Each path below is one point turned by a fixed rotation once a step. After each direction that follows a path, write how fast that rotation turns it, in degrees each step (0 if it stays still).
Each turn is a multiple of 5 degrees from 10 to 175, or 0.
Each row of a path follows its step; steps can be skipped.
path 1
step 0: [  9 -12   5  19  -3  -5  -2  -4   8   5  14  17  -7  -4  17  -5   7  -1
   3   2  -2  -1 -10   7  17  14  -5   7  -9 -13  -5  -1  -2  -3   1  -8
  -5  -7  -4]
step 1: [-15  -2   4  -4 -22   6  13   3  -6   2 -10   5 -13  -4   1   7   3  15
   2   8   0   0 -12  -5   1  -7   7 -11  -9  16   4  -3 -11   4  -7 -10
   3   0   7]
step 2: [  2 -14  -5  -1  16   1  -1   0   2   7   1   5  -5  -7  23   4   8  -2
   0   0  16 -13  10   2  -1 -16   8   6   1   3 -11  -5  -8  -6   1  17
   5  -5  -8]
step 3: [  0  11 -12  -4  -2   9   5  -2  -9  -1  17   3  10 -19  -5  -2  12   0
 -10  -1  -4   0 -12   2  -1  -5  11   8   2  -1  12  12  -8  -3   0 -19
  11   0  -3]
step 4: [ 16 -11  -9   3   9 -12  -1  -1  -3 -12   1  12  -8   2   9  -5  -2  -2
   7   9   4  -7  -2 -17  -7 -10 -14  -1  -3   5  10 -16   4  11   5 -14
  -1   0   3]
step 5: [  1   0   6  13  -6  -8  -3  22  10  17   0   3   6  -8  -3  -1  -6   7
 -13  -5  -9  -3  -8   1  17  -6  10   9   2   2   1  -8 -12  17  -3  -2
   0  -3  -9]
step 6: [  8  -4 -10  14   3  12  -2 -13  -6   3   1  13 -23   8  -5   2  14   8
   9   5 -13   4  -1   0  -1  -2   4  -7   4   9 -10  -4 -13  -8   0  -3
  -1   3  -8]
step 7: [ -3  -2  11   2  -9   0   0   2  -6  -6  10   1   9  -3  14   0  -4  -8
 -10   8   4 -15  -5  -8  -8   3  18  -9  17   9  -2  -8 -11   1  -6   5
   9 -15  12]
step 8: [  2  -7 -11   0   5  -8  -7  -8 -10  10   1   8   2  -5  -3  -9   9   7
 -12   2  11  13  -8  -9  -8 -11   1  24  -1   3   0  -3  -2 -10 -11   5
  -8  12   4]
step 9: [ -4   5  -4  15  -3  -2  -1   9  10 -15  11   9   4 -16  -2  -6  15   5
  12 -15   4  -2  -6 -18  -3   8  -9  -5   4   0   5   0  -4   9   2   0
   7 -13  -6]
step 10: [ 17   5 -12  -5 -10  10   5  11  -8  -2  -9  12   5   6   1   8 -13   3
   2   2   0   5   2 -15   1  -3  18   7 -10   7  -4 -16   0   5  -2  -3
 -14   0  -8]
step 11: [ 13  -1  -6  17   8  -2 -11  -6   8   6  12  -2 -10   4  13   3  -1  10
 -13 -11   0 -17 -10   2   9  16   4  -1  -8   8  -2   7  -4  -2 -10   7
   3  -6  -1]
Speeds:
[ 2 -1  0  4 -2 -3  2  2  0  2  4  1  3 -4  8  0 -2 -3  3 -2 -1 -3  2  4
 -3  4 -5 -2  5  1 -2  4  0  4  2  3  0 -2 -1]	160
[ 0  3  7 -1  1  0  2  3  1 -2  1 -4  0  1 -3  0 -2 -1 -1 -1 -1  1  5  2
  1 -2 -6  1  1  4 -5  4  7 -5 -2 -3 -1  0  0]	0
[-1  5 -2  4 -2  1  1 -8 -1 -2  5 -2 -2 -2 -2  1  2  5  5  0  1  4 -3  3
  2  1 -4 -2  1  0 -1  0  0  1 -3 -4  5  1 -1]	130
[ 7 -1 -1  2  0 -2 -5  0 -1 -1  1 -4 -5  1 -3  2 -2 -1 -5 -2 -4 -3  2  3
  2 -1  2 -3  3 -1  1 -1  2  7  2 -4 -3  2 -1]	55
